Each path below is one point turned by a fixed rotation once a step. After each direction that follows a path, write how fast that rotation turns it, in degrees each step (0 if it stays still).
Each turn is a multiple of 5 degrees from 10 to 175, or 0.
Each row of a path follows its step; steps can be skipped.
Path 1:
step 2: [  5   7  10 -11  -5   6 -11   3  -7  -3   6 -11  -9  -3 -24  -8  -5   4
  -6 -12 -14  14   0   2  -1  -4   1 -10  14  -7  -2  -9 -10  11   6  -1
  11  -6  -2  10   1  -2  -6   8   6  11  13  14  -7 -14  -5  14  -4  -2
  -6  -1   5 -12 -36 -10   9   4   9  11   0   8  33  -8]
step 3: [  0  18   7 -22  19   9  11   4  11 -22 -14   0   8  -2 -11  12 -16  -4
   0   6   6  10 -22  18   3  -6  14   6   9  -7  -6   8  -8  15  -3  -2
 -20  -1  -3  10   8  15   5   0  -6   6   8  10  -5   1  16  -1  -6  15
   4   3   4 -11  -2   5  -5 -17 -15 -14   1  -3  12   2]
step 6: [ -5  23  -6   0  11  -3  -7  -5 -10 -23   7   3  11   2   9  -1 -11 -10
  -4  23  -5  -2   0   6   1  -1  24   0   7   0 -12  -3   7   1  -3  12
 -10  -4  -4   7  15   7  -2   9  10   2   3  13  -2  -9  14   2   0   6
  21 -22 -21  -9  -4  12 -13 -16  -2  -5  -4  17  -6  16]
step 8: [  3   4  18  -7  19   2   7  -5  -3  -7   4  -4  12   2 -28  19 -15   4
   9  -2   7   4 -12  -1  13 -11  20  17  -3 -12   7 -12   3  11  19   1
  10   4   5   8  13  14  -9   0  -1 -14  10   3  -3 -12 -11  -1   7   2
 -10  12   2   2 -20 -10  -8 -10  -2   6  -1   6  21  -2]
step 18: [ -7  10 -13 -16   6  -8   0  -8 -18  -7   2  -5   7  -8  -7   5 -32   7
 -10  11  -7   0 -17  -1   5 -16  -6  12  22 -11 -12   3   2  -7  -3   5
  15 -18   5   2   9   1  -7  -3   1  -1  25   5  10   2   7  12 -15  -3
  15   6  10   1 -14  -5  -4   2  15  -3   2   9  12  10]
step 20: [  9   7  -3 -18   1  12   1  -4   8  -3  -4  12  -8   6 -19   8 -20  -4
  11  -5  12   5  -4   6   7 -21 -13  -8  13  -2 -18  -9 -12  13  -3   4
 -12   2  -4  -9 -10  -6   3  -6  -3  -6  -1 -16 -11 -27  -6  -4  -2 -10
 -19   3 -20   1 -14 -13  -3 -24  -6  -3  11   5   4  -3]
step 22: [  3   4   5   0 -10   0 -15   4   4  -6  -5   2  -5   1  -6  14  -3   0
  16  -5   1   4  19 -13  -2  20   9   9  10  -7  -8   7   2 -16  -2  31
 -17   6   1   7  17   6   0   5 -10  23  -2  11  -3 -11   5 -10 -12  -4
  13 -15 -18  -8 -12  16 -18  -7   4  -9  12  -9   7  -4]
step 23: [  3  -5  -6 -19   2  -7 -16 -11 -19  14   4  11   7  13   0  11 -27   4
   4  12  -6   1  -7   3  13 -12   2   5   2   8 -21 -10   9   1   6  20
 -10   0  13   9   0  -4   3   6   0  -8  11   6   4 -13   3  13  -3  -7
 -18  -4 -18 -18 -17  -9   5   1   3  -3  12  18  -2   5]
step 27: [-13  14  -2  -3  -8  15   0   2  -4 -22  -6   5 -18  -9 -18  -6 -14  -2
  -4  -8 -14  12  -1   8  -4   5  -7   9  14   1   2 -17   1   6   5  23
   9 -13  -1   5   3   5 -10   2   0  24  -2  20  -4 -17  -2   2  -9   1
  20   4  -3   4  -2  11  -8   0   3  -3   1  -7  28   1]
[ 2  1  4  0  3 -1 -3 -1  5 -1  0  0  0  1 -3 -4 -2  2  1 -4 -2 -6  3 -3
 -1  0  2 -1  2  0 -2  0 -2 -1  4  3  1  3  4  1 -4 -2 -1  0  0 -2 -2  3
  0  4 -3 -2  0 -5 -3  3 -1 -5 -4 -1 -1  0 -2  5 -1 -4 -7 -2]  120
[-2  0 -2  2  0  3  0  1 -3 -3  2 -1  0  2 -2 -3  2  2 -2  2  0  1  3 -6
  4  4  3 -1 -5  3 -3  4 -1  3 -1  1  1  0 -4 -3 -5  1  1  2 -5  4  3  2
 -2  2  0  2  3  1  4  2  0  0 -1  1  5 -3  3  7 -1  1 -3  0]  145
[-4 -2 -4  3  4  0 -1 -3 -3  3  3  1 -3 -5  0  2  4  3  1  4  0  2 -2  1
 -2  0  3  1 -2  0  0  2  6 -2  1  0  1  3  0  4  2  0  4 -5  2 -1  2 -1
 -2  2 -2 -6  4 -2  0  2 -1 -5 -4 -1 -1  2 -2  2  5  1  3  0]  45
[ 0 -4  0 -2  3  5  0  0  3  1  1 -4  0  1  2 -3 -1 -2  3 -3 -3  4 -4 -1
  3 -5  0  5  0 -1 -2  6  0 -2  1 -1  3  2  1  0  1  4  0 -6 -6 -2  0 -2
 -1  1  0  1 -2  2 -3  3  3 -1  1 -2  4 -2 -2 -4 -2  3 -3 -1]  70
[ 1  0 -1 -3 -3 -1  5  0  0  2 -1  4  2  2  2  4 -1  0 -1  2 -1 -3  4  0
  2  2 -2  0 -2  3 -1  5 -1 -5  2  1  2 -3  2  9  0  1 -1 -2  0  0  0  3
 -6  1  1  2  0 -1  3 -2 -1 -2  4  0  1  4  2  0  4  3 -4  1]  60
